(in the rows, 128 means zero)
Each named move below is a turn or a mirror, shown by a few rows before and after it. Which moves, in which order, take the first row of each later pair to the second? The first pair is answered.
vog (before => after):
[124 121 146 104 129 126 159 138 119] => [130 141 134 144 141 108 138 157 140]
[139 103 148 115 137 118 115 101 156] => [141 111 145 129 144 114 108 106 164]
[120 111 158  89 143 146 132 106 109] => [128 146 131 158 161 122  94 139 150]
[ 88 115 185  78 140 147 160 111 130] => [ 96 161 153 169 164 113 112 156 181]
Zaf (before => after):
[113  88 131 131 101  88 161 153 124] => [101 107 121 141  98  94 157 168 111]
[140 122 122 129 120 122 100 118 128] => [128 141 122 135 127 130 104 134 122]
[154 113 128  92 144 134 144 125 114] => [157 120 107 103 132 139 139 128 101]
lefu (before => after):
[126  84 177  79 166 141 125 100 157] => [161  90 111  85 157 171 111  83 110]
[126 113 164 117 141 127 113 107 157] => [155 116 115 120 137 150 103  98 120]
[ 97 135 150 113 102 114 174 171 107] => [ 74 148 145 110  93 155 148 128  95]
luv (before => after):
[119 125  60 170  95 132  96  95 101] => [124 124  60 166  96 131  96  90  97]
[157  86 166 117 178 115 144 117 172] => [130  84 178 126 150  89 157 131 177]
[127  98 110 126 104 103 121  91 132] => [101 116 114 139  89  98 125 106 127]
[ 82 154 170 133 137 135 153 146 144] => [103 165 161 133 166 163 143 142 139]
Bivi (before => after):
[ 96 152 113 153 100 131 138 159 115] => [120 138 132 160 135 106 134 172 154]
[142  96 145 127 133 120 103  74 164] => [131 127  93 131  95 161 111  83  91]
[134 117 117 132 137 113 137 147 125] => [120 107 134 125 123 112 128 127 142]
[135 128 131 142 136  92 124 167 151] => [ 95 125 148 130  92 105 116 124 147]

(2 to 3 moves a pair)
[170 106 106 107 129 124 151 145  93] => [110 133 137 105 103 139 161 152  83] -> luv lefu Bivi
[ 98 141 122 156 137 143 135 122 135] => [110 128 102 162 121 135 129 106 126] -> Zaf Zaf Zaf
[116 138  89 133 127 140 147 144  80] => [159 102  84 145 149 104 125 127 128] -> luv Bivi Zaf
[133 150 149 136 157 145 116 123 155] => [141 153 119 128 143 166 117 121 119] -> Bivi luv Bivi
[142 116  68  91 102 144 154 126  73] => [ 97 136 141 107 127 102 185 195 121] -> lefu luv
[150 107 147 117 144 117 117 106 149] => [101 140 130 133  94 122 135 141 106] -> luv luv Bivi
[ 85 136 122 132  73 130 122 124 106] => [130 142  90 120 116 164 119 120  81] -> Zaf lefu luv
[147  84 111 118 105  80 145 126 125] => [151  92  99 120 100  84 148 134 108] -> Bivi Bivi
[141 103 114 141 122 105 121 125 143] => [110 124 124 117 117 141 146 137 100] -> Zaf vog Zaf
[109 151 143 144 141 120 127 147 158] => [118 156  95 146 109 144 121 129 113] -> Bivi lefu
[136 156 130 120 105 153 135 150  95] => [173 130 110 137 109 110 121 150 122] -> Bivi Zaf Zaf
[104 165 124 141 134 115  98 106 141] => [108 149 154 101 151 129 121 100 132] -> Bivi Zaf vog
[115 116 119 113  98 147 121  85 105] => [122 121 163 128 153 123 123 113 169] -> Zaf Bivi Bivi
[ 60 167 134 113 101 140 168 130 107] => [118 166 108  96 162 186 143 105  98] -> luv luv
[110 169  81 156 144 175 117 123  97] => [ 67 141 177 117 149 133 164 142 138] -> vog lefu lefu
[127 133 119 123  92 139 104 131 112] => [147 120 143  94 134 140 130 144 114] -> Bivi Zaf vog
[156 124 117 120 210 136 127 139  95] => [158  77 113 104 167 116 115  83 104] -> Zaf Bivi lefu
[145 135  97 134 116 146 125 113  93] => [170 106 117 119 140 118 137 112 122] -> luv Bivi vog
[139  99 147 153 146  97 110 134 153] => [115 110 130 168 102 103  98 122 134] -> Zaf luv Bivi
[148 140 102 151 142 140 110  96 146] => [136 119 133 141 134 111 122  93 172] -> luv lefu lefu
[152 107  85 152 112  85 138 160 102] => [157 143  80 164 159 142 108 149 107] -> lefu lefu Bivi
[113  97 168  82 144 118 149 120 134] => [144 150  92 159 167 131 103 154 128] -> Bivi vog luv
[ 95 139 161 114 127 130 147 131 138] => [130 109 116 107 100 133 133  91 116] -> Zaf lefu
[100  88 168  91 108  92 149 125 150] => [110 162 132 165 166 121 101 167 169] -> vog luv luv
[112 134 116 148  75  96 126 130 105] => [145 144 126 167 141  88 119 165 142] -> luv Bivi
[ 80 137 168 148 101 111 124 123 163] => [159 103 111  84 128 150 148 105  93] -> lefu Bivi vog
[112 116 135 115  77  90 133 119 122] => [103 160 116 155  97 104 113 149 129] -> vog luv
[159 121 114 149 135 124 126 117 140] => [105 137 146 146 110 133 129 120 147] -> Zaf lefu Bivi
[ 97 144 141 115 106 160 122 115 102] => [121 155 154 126 164 137 133 164 132] -> Bivi lefu
[135  89 125  92  88  99 146  96 132] => [107 140 106 157  83  85 136 154 138] -> luv vog Bivi
[163 125 120 145 176 142 108 106 148] => [182 108  86 140 142 119 126 122 117] -> Bivi lefu
[162 134  82 124 111 142 128 125  83] => [134 128 153 133 133  83 153 170 147] -> vog lefu
[116 164 164 128 108 159  93 128 134] => [178 133 125 144 115 113  88 138 145] -> lefu Bivi Zaf
[147 102 126 118 148 139 146 113 132] => [129 121 119 160 128 116 125 126 153] -> Bivi luv vog
[152 102 103 101 124 153 127  86 113] => [117 101 163  92 133 131 137  96 154] -> lefu lefu
[119 156 106 150  78 112 131 143  96] => [108 149 164 143 111  87 140 157 150] -> luv lefu Bivi
[ 95 145 128 146 102 133 114 116 137] => [145 149  98 147 147 144 115 137 124] -> Bivi luv
[163 115 116 126 167 177 129 117 100] => [164 129  96 177 159 141 112 140 127] -> luv vog Zaf
[150 143 110 174 153 119  94 117 146] => [107 152 149 163 144 135  95  98 156] -> Bivi Zaf Zaf
[130 117 109 113 114 154 106  86 121] => [150  93 122  91 117 116 146 122 120] -> vog lefu vog
[146 138 100 156 119 117 139 164 122] => [126 122 138 111 113 128 174 160 113] -> vog lefu Bivi
[132 103 130 119 105 129 115 105 137] => [152 126 104 148 123 121 107 136 138] -> vog Bivi Bivi
[112 146 165 101 168 144 166 175 106] => [139 154 146 131 194 138 139 178 129] -> luv vog
[153  85 158 122 104 104  96  92 169] => [197  97 112  93 127 132 140 144  89] -> Bivi Bivi vog
[109 134 107 105  98 152 155 125  88] => [ 88 137 133 153  97 121 108 104 158] -> vog Bivi Bivi
[169 124 118 156 157 123 112 119 140] => [171 118 112 156 145 113 112 119 135] -> Zaf luv
[122 126 136  99 117 120 133 151 123] => [116 136 134 114 122 141 102 121 141] -> vog Zaf lefu
[151  81 128  87 128 140 123  69 116] => [126 133 119 139 127  87 164 197 106] -> Zaf lefu luv
[122 151 147 146 176 135 125 147 168] => [146 103 127  85 137 151 143  95 109] -> vog lefu luv
[ 66 127 168 125  86 126 140 126 117] => [ 70 164 153 149 120 155 122 150 112] -> luv vog
[166  94 112  72 151 146 149 113 109] => [131  94 141  99 130  81 171 164 141] -> Bivi Zaf lefu
[115 136 141  76 144 171 161 115 103] => [130 101 159  70 137 130 169 113 129] -> Zaf lefu lefu
[137 110  98 156  95  87 117  93 141] => [137 138  85 163 100  91 146 150 108] -> vog luv Bivi
[142 100 120 120 150 123 135 140 112] => [132 100 111 146 129 112 111 122 130] -> lefu Zaf vog
[ 79  97 170  92  63 106 156 101 134] => [140 152  81 112 112 149 171 177  55] -> Bivi luv
[ 83 118 146 154  88  89 136 147 155] => [100 153 150 163 162 147 101 140 175] -> luv luv Bivi
[ 88 125 168  92 132 141 156 122 136] => [134 162  81 160 140 151 108 136 122] -> lefu vog
[128 147 104 131  93 141 138 142  92] => [166 115 137 130 147  99 133 146 155] -> luv Bivi luv
[148 115 128 113 145 111 165 150 128] => [130 117 100 134  91 107 141 133 115] -> Zaf Bivi Zaf
[111 115  83 146 106  92 118 158 124] => [ 75 119 112 109  91 119 138 149 103] -> lefu Bivi vog
